rotation steps, each row followed by its count of steps:
The counts run from 0 to 192.
[ 24  36  -8   1  -6  -6 -14  -6  -4   6  -5  -1 -13   6   2   9  13  26
  -9   1  -2   1   8  16   2   8 -12  -1  13  -9  -1   6  -3 -27 -30  11
   5  -8 -10   3   1  19  -9   5  20  -6  -5   1 -16 -12  -9  12  15  -5
   8   7  11 -18  -8 -24  -9  -4   5   8  -3   0  10 -16 -14  -2  -5  -9
 -13 -18 -11]
46
[ 20  30   4   9  -7   3   7  -1  -6   0  12   2  -6   8   3   4   5  17
  -9  -4  -8  -8  -7   7  -5 -12   9  10  13   2  -5  21  -7 -30 -26   7
  -4  -3  -3  18 -14  13  -6  -2   7 -13  30 -24 -13  -3  -3 -17  17   0
 -11 -12  -9   1  -8  -3 -15   2  -4   2   3  -1  13 -13   3  -8 -15  -2
 -19   8  -7]
34
[ 23  27   0  -2  -9  -3 -11  -9 -17 -11  -9 -11  -7   6   2  10   0  29
  -7  -7  -2   0  -6  25   9  12  -4  -1   8   5   6  -3   7 -22 -18   9
  -2   2 -24  -2  -3  17   5   5   7 -11  18 -14 -14  -5   6  -9  -9  -7
  -9   2 -17   5  -8 -22   2   8   3  17   0 -12   5 -11 -25   6   3  12
 -14 -10 -18]
127
[ 19  12  -5  -2   8 -11 -13 -13 -15  -8 -11  -3   0  -2   6  10   5  21
  10  18   4   8   2  24  10  14  -1  -8   5  -8   2  15  -6  -7 -29   4
   8  17 -12  -9  -2  10  13   3   2  -2   1  14 -13 -32  -6   6   0 -11
 -11  13 -22   3 -15 -11 -10  -2  -3   9 -17   1   6 -30 -20  -6  13   0
  -9 -17 -12]
12
[ 15  28  -3  -2   9   9  18  -4 -12 -11  15 -16   4  -4  12   9  10  20
  -1  10 -13   4   8  -1 -14  -3  11  -3   9   2 -12  25 -11  -2 -22   5
  13  13 -17  13  -2   5   6  -5   2  -2   9  -1 -21  -8   5 -26   9 -13
  -8 -12 -23  19  -1  -4  -7  10   4 -10  -7   3  19 -28 -12 -11  -7   6
 -15   0  -4]
73
[ 25  22  11  19  -1  -9   0  -9   1   1  13  -5  12   1  10  17  12   8
   2  16  -4 -18  -4   8 -10  -7  -6 -12  14  10  -1  19 -10  -2 -26  19
  -9 -14   0   3 -17  12   0  -2   2   0  20  -4 -25  -6  -5   1  23  -5
 -10 -11 -29  -5   2   8 -15  -2 -10  -5  -3   1  10 -25   3  -2   4   0
 -13  -8 -19]
109
[ 23  19   2  -2 -14 -17   6   3 -17   4   1 -16 -14   2   7  10  -6  16
  16   3   7   8   3   9 -11   6  -8   1   3  10   4  18   2  -9 -23  32
  -1   2 -21  10   6  13  -9   1   9  -3   3  -6 -14 -12   0  -8  -3 -12
  -7  -7  -8  -6 -26 -18   4   3   0  23   7 -25  12 -21  -6   1  16  18
 -13  -8 -17]
171
[  9  32  -6  -5   2   4   4   0  -9 -15   5 -27  -6   7  10  21   9  20
  -1  -7  -6   1   4   7   1   1   1   5  17   4   2  13  -1 -21 -29  21
   3   0 -13   8   3   9  -6  -4  18 -14   3 -14 -14   2  -7 -17   4 -25
 -10  -1 -17  17   1 -15  -9   6   4  -8 -14   2   5 -27  -7   9   1  10
 -23 -14 -13]
79
[ 24   7   3  11   0  -1 -18 -19  -9   4  -1  -8   5 -13   9   3   7  13
   3  14  -2   5  -4  17  -4   2  -4  -7   9   4 -15  13 -10  15 -19  21
  -2  -7  -8 -14  -5  18   7   8   5   5  14  11 -20 -16   3   6  11  -2
  -9   3 -26 -14 -13   2  -5  13   1  13  11   3  22 -31 -13 -11  20   9
 -14   3 -14]
60
[ 28  28 -16   4   6   6   2 -10   0  -5   5  -4   1   5   3  14  19  32
  -7  -3 -18  -3  11  18   3   0   2  -9  24  12  -1  22 -11  -8 -36  19
   9  -8  -1  -2   5  -2  -5 -12  -5   9   3  -3 -11 -18 -10   8  10  -2
  -8  -4 -19   3  -2  -6 -18   2  -8  -4  -7   4  10 -15  -8 -10  -2  -6
 -14   7  -7]
1
[ 25  22  -6 -12 -15  -7   0   6 -14  -7  -3  -5 -11  -2   6  -1  -6  28
   4   0   2  17  -8  14  -8  11  -4   8   8  -5   3   6   0 -17 -11  19
   6  10 -23  -2  -1  23  -6   5   7 -11   6  -5 -12  -8   5  -6  -3  -3
  10  12  -4  10 -22 -21   3   3   7   9  14 -10  17 -20 -30   0   6  16
 -16  -1  -8]
130
[ 12  20  11   0   0   3   7  -6 -21 -10  22 -22   0  -6  10   8   5  14
   4  12  -7   5   2  -7 -12 -10   8   3  10  -2 -12  27  -4  -4 -19  12
   9  16 -16  14  -1   9   2   2  14   1  12  -1 -19 -12   1 -15   4 -12
  -6   1 -26  14  -5   9  -6   4   8 -10  -5  15  25 -32 -16  -6   6   8
 -14  -7  -6]
71
[ 30  31  -5   0  -1 -14   1  10   2  -5  24   2   5   6   4   9  27  21
  -5  19  -5   9  -4   4  -5 -11  -6  -6  25   4  -4  12 -10 -16 -18  17
  -1   9  -1  16 -19  17   5   1   7 -19  16 -15 -23   5  -9  -6   6  -7
   4 -12  -4  21   0 -11   8   0   3  -8  -1   2   9  -9 -11 -11  -4  -5
 -15  -2 -14]
188
[ 19  23   2  -9   8  -4   3  -3 -14  -1  -3 -20   3   0   5  12  -1  16
   9  -8  -5  -9  16  16 -12   6 -14  -7   9 -16   3  23 -11 -10 -24   9
  -4   8 -27   1   2   1  -9   2   9  13   2   5 -16 -19  -2  -1  -1 -19
 -10  10 -10   2 -16 -12  -9  11  -2  -2  -4  -3  14 -34 -14   4  12  11
  -5 -24  -9]
162
[ 27  26  -4  -8 -16 -10  -5   3 -17  -3  -4 -10 -14   1   7   8  -4  29
   0   0   4  12  -6  12  -4  11  -3   5  12  -4   8   2   5 -21 -11  19
   2  10 -26   2  -3  20  -2  10  15 -15   9 -10 -13  -6   7  -5  -7  -5
   3  10  -5   6 -15 -22   7   4   9  12   8 -11  10 -12 -31   2   6  17
 -13  -8 -14]
129
[ 17  23  -3   6   6   3 -12  -8   1   6  -3 -15   6  -4  12  19  17  13
  -3   5  -9  -6  12   3  -9 -12   5  -6  25  -9 -10  22 -17  -6 -27  13
  -3 -10  -9  -1 -13  10  -9   7  17  -6   7   5 -19 -10 -11   3  17 -20
 -14   0 -11  -5   7   6 -16   7   0 -11 -17  17   7 -28   3 -13   4  -7
  -9 -11  -7]
152
[ 27  21   4   2  -9 -17  -4  -6 -21  -2  27  -9 -19   8   5  -2   8  14
   5  16   5  13 -17   3   1  -5  -3   1  -5   1  -7  14  -8  -6 -19  13
  10  20  -2  11   2  21  10  -2  12  -7  14  -1 -16 -15  -1 -14  14  -3
   4  -3  -8   0 -20 -18   6  -2  14  11   5  -8   8 -19 -11 -13   4  12
 -15  -8 -21]
178
[ 19   6   9   2  -6 -17  -8  -3 -16  -1  -2  -7   4  -3   8  12  -5  13
  21  23   5   9  -4  11  -2   0   3   5   9  -7  -1  20  -2  -7 -15  17
  -8  15 -20   6 -20  20   9  18   6 -20  21  -9 -18 -16   4 -12  -3 -16
 -20   0 -18   7 -19   1   7   5  -1  17  -6  -5   4 -24  -4 -11  18  12
 -12  -3 -13]
21
[ 27  33  -3   3   2  10  13  -2 -12  -4 -11  -1   5  -1   4  13  -1  30
   2  12  -9   5   9  18  -9  17   5   4  12  10  11   9   2 -24 -26  10
   1  -4 -27  11   1  17   0   2   8  -4  -4  -8  -8  -3   6  -8 -11   0
 -17  -2  -4   5 -11 -17  -7   6  -2   6   2 -14  20 -22 -10  -2  -3   4
 -18  -2  -6]
123
[ 33  27 -19  -5  -2 -11 -15   7  10   3 -17   3   6  -7  -1  11   5  24
  -1   2  -8  -2   2  28  -7   1 -10 -14  23  11   3   8  -3  -8 -25  19
  -2 -13 -16  -7 -14  21  -9   1   4   7   5  -1 -16 -16  -6   7  -1   3
  -1   6   2 -11  -8 -14   0   6  -8  14   5 -11  14 -18  -7  -4   9  -3
 -11  -2 -11]
50
[ 16  30   1  -4  11   0   4   1   5   2 -10  -2  11  -8   7  11  10  17
  -2  -9  -1 -15  13  18 -12  -7  -6 -16  28  -3   2  24  -9 -15 -26  -3
 -11  -8 -14   9 -18  -4  -9  -5  -2   0  16   1 -25 -13  -8  -5   5 -15
 -18 -13 -14   4  -7 -10 -15   8  -7  -1 -11  -4  16 -19 -12   6   4  -6
  -8 -13  -6]
157
[ 25  19 -26  -5   8  -7  -7   3   6   4 -12  -4  -7   6   2   6   6  20
   4  -5  -7   8   0  32   0   9  -7   5  16  -1   0  20 -22  -8 -23  19
   2  -4  -3 -12  -2  14  -6  -2  -1  -4   5  -3  -9 -21 -11  -6  11 -10
  -5   6   3   2 -23 -21  -7  16  -6  12   7 -11  -2 -21   0 -11   5  13
 -23   5 -10]
91
[ 29   3   1  10  -5 -17 -18  -9  -8   9  15  -2   0   5   0   6   9  10
   9  14  -9  -4  -6  12  -1  -7  -7 -10   5 -10 -13  26 -23   3 -20  16
   0  11   0  -7 -15  10   3   3   0   8  22   2 -20 -28  -6   6  22  -5
  -1   8 -20  -4 -16  11  -5   3  -2   5   6   9   4 -27   0 -18  11   4
  -9  -2 -12]
102
[ 32  13   2  12  -3 -13  -7 -12  -9  14  18  -1   1   2   2  13  17  13
   9  27  -8   0  10   2  -8  -2  -3 -11   7 -11 -10  28 -25   0 -21  16
   3  12  -6   7 -13   8  10  11   3  -2  11   5 -28 -23   1   4  26 -10
  -3  -8 -11  -9 -11   7  -1   3  -1   5  -4   3   4 -16   3 -24   5  -2
  -2  -3 -14]
104
[ 22  30   6   7   5   8   4 -14 -20  -9   1 -16   7   5   7  16   5  21
  -1  10  -6  -9   6  13  -3  19  -6   4   2  -2   9   4  -3 -18 -25  10
   1  -1 -22   3   7  16   5   3  20   6  -2  -4 -15  -1   1  -2   3  -8
  -7  12 -16   5  -1 -12 -10   3   0 -10  -5   2  16 -32 -16   8  -4  11
 -13 -22 -14]
120
[ 22  29 -11 -10   0 -13  -9   1 -11   2  -3 -15 -19  11   8   4  10  23
   0  -9   9  10  -3  20   2   7  -3   9  14 -18   6  14 -13 -22 -20  10
   7  11  -8  -1   1  13  -6   1  10 -15   6   1  -6 -18  -8  -6   2 -19
  -5   9   6   7 -17 -27  -4   9  12   3  -8  -6  -6 -17 -19  -8   4   4
 -13 -16 -12]
87
[ 25  24  16  12  -5  -8   4  -3 -14  -4  15  -3  12   2   2  20   8  13
  10  23  -8  -8   8  -3 -11  -7  -2  -6  12   1   3  23   2 -15 -29  17
  -7   7 -16  20 -12  12  -5   6  14   1  11  -8 -19  -8  -3   5   3  -6
  -9   2 -18   3  -1  11  -3  -9  -4  -6  -8   9  20 -28  -1  -4   4  -6
  -5 -19 -12]
112
[ 14  25  -6  -2   2  -6   2   4   4   5   9   1   0 -13  12  -6  18  15
  -4   9   3   5  -3   2 -18 -14   1  -5  25 -13 -15  26 -20  -7 -18   6
   5   2   4   4 -19  14  -4  -2   2 -12  15  11 -27 -13 -10  -3  29  -5
   6  -6  -6   4  -3  -1 -20   1   2 -11  -4  10  18 -23 -15 -13  -1  -8
 -13   2  -5]
148
[ 32  14  -5  -1 -11 -28  -4   7   2  14   8   3  -1   1   7   0   7  14
  13   8   5   4  -9  14 -17  -9 -10  -8  20  -6  -2  28 -21  -1 -14  24
  -4   3   3  -1 -21  14 -11   4  -6  -6  24   0 -16 -23  -7   3  15   0
   3  -2  -8  -3 -21  -1  -3   2  -3  11  12 -13   4 -17  -8 -13  14   6
  -7   4 -13]
99
[ 20   6  -7  -4  -8 -18 -24  -2  -5   3   4   5 -14   8  -6   1  10  16
   8  -2   2   6   3  24  14  -3 -12  -2  12 -10  -8  22  -9 -16 -24  19
  -4   9   0   3  -8  12   2   7   6 -14  13  -9 -20 -25 -15  10  11 -14
  -4   0  -1  -7 -32 -13   4   4  -2  24  -1  -2   1 -14  -3 -11  15   2
 -14  -4 -19]
95
[ 18  19  -4   7  -3   7   9  -1  -7  -5  16  -9  -1   4   2  12   2  14
   3  10 -21  -7   8   1  -9   2   3   8   4  -5  -9  24 -19 -18 -19  14
  -2   9 -17  12  -6  12   2   8  12 -13  17 -20 -23  -2   4 -25  24 -17
  -4  -6  -9   9 -11   2  -6  11  -7  -2   4   1  11 -23  11 -12 -10  15
 -18   5  -8]
31
[ 20  17 -26 -10   9  -9  -4   5   2   2  -3  -4  -9   7   2   1   5  18
   7  -6  -4   8   3  30  -3  14 -13  10  14  -9   1  17 -24 -12 -23  19
   5   1  -3 -10   0  16  -5  -3   4  -6  -2  -3 -11 -18 -13  -5  12 -12
   1   8   7   4 -25 -25  -6  13  -4   9   8 -10   3 -25  -6  -4   5  16
 -24   1 -10]
90
[ 23  22  -6   4   1  -4 -15  -4  -2 -13  25  -2   1   9  -3  12  21  17
  -3  19 -13   6  -2   9  13 -13  -6  -5  16   6 -10  14  -5 -11 -25  16
   0  15   1  11 -11  22  13   2  12 -12  17 -20 -23  -1  -9  -7   8 -12
   1  -7  -8  14  -5  -4   9   1   3  -3  -4  10   9 -16   0 -10  -3  -2
 -22  -5 -17]
186
[ 14  14   3   8  -3   4   4  -8 -14  -4  18 -13  -4   6   2   9   1  12
   4   8 -16  -3   4  -1  -5   2   5  15   2 -10 -11  23 -19 -18 -17  17
  -4  10 -13  12  -5  18   4   9  17 -10  16 -17 -22  -3   1 -22  25 -18
  -1   0 -11  11 -11   5  -8   6  -2  -2   6   8  12 -32   7  -7  -6  18
 -21   1  -8]
30
[ 19  31  15   0   4  -7  -2  -1 -10   9  -9 -13   6  -2   9  11   4  15
  -2 -15   9 -10   5  16 -12  -9  -3  -8  24  -8   6  23  -4 -15 -24   4
 -11  -8 -12   8 -13   4 -16   0   5   2  19   5 -11 -14  -9   5  -5 -12
 -23   0 -15  -2  -7  -5 -20   7   3  -2 -11  -3  11 -24 -20   6   8  -2
  -4 -21 -10]
159
[ 34  26 -11  -1  -6 -10 -22   2   3   5 -18   7   3  -6  -1  11   5  23
  -2   0  -4   4  -4  27  -4  -5  -7 -11  23   8   0  10   2 -10 -28  17
  -1  -8 -14  -6 -17  22 -12   3   5   6   9   2 -11 -20  -5  13  -8   5
  -9   7  -4 -15 -13 -12   1   6  -3  19   5  -6  13 -18 -11 -12  11  -6
  -7  -4  -9]
51
[ 32  38  -8   3  -4   0 -16  -9  -5   6  -5  -4 -10  10   3  11  14  27
 -15  -2  -6  -4   3  18   3   3  -5  -3  15  -8   0   7  -6 -25 -33   7
   5  -6 -11   2  -2  17  -7   2  16  -5   3   1 -14 -11  -7   6  13  -4
   0   6   9 -15  -5 -21  -9   0   9   6  -9  -1   3 -13  -8  -8  -8 -10
  -8 -17 -12]
45
[ 16  15  13   4  -5  -1   1  -9 -12  -2  11   0   2 -17   9   1  12  15
   9  24   2  17  12   0  -8  -4   1  -7  17   8 -16  21   2   3 -16  19
  -1   4 -18  19  -7  11   9   9   4 -12   9   4 -31  -8   1  -3   9  -7
 -10 -21 -22  -1 -15   1   1   2   1  15   3   0  30 -15 -14 -10  18   4
 -11   2 -13]
64
[ 24  20   0   0  -6 -16  -1  -3 -13  -5  29  -7 -17   7   5  -3  11  14
   4  21   3  10 -13   2  -1   2  -8   3  -6   1 -11  13 -12  -4 -19  16
  10  16   2   7   1  20  11  -4  10  -4   9  -1 -19 -10   0 -15  22  -5
  12  -4  -8   8 -18 -19   3   0  11   6   9  -8  11 -24  -7 -10   4  17
 -20  -6 -21]
179
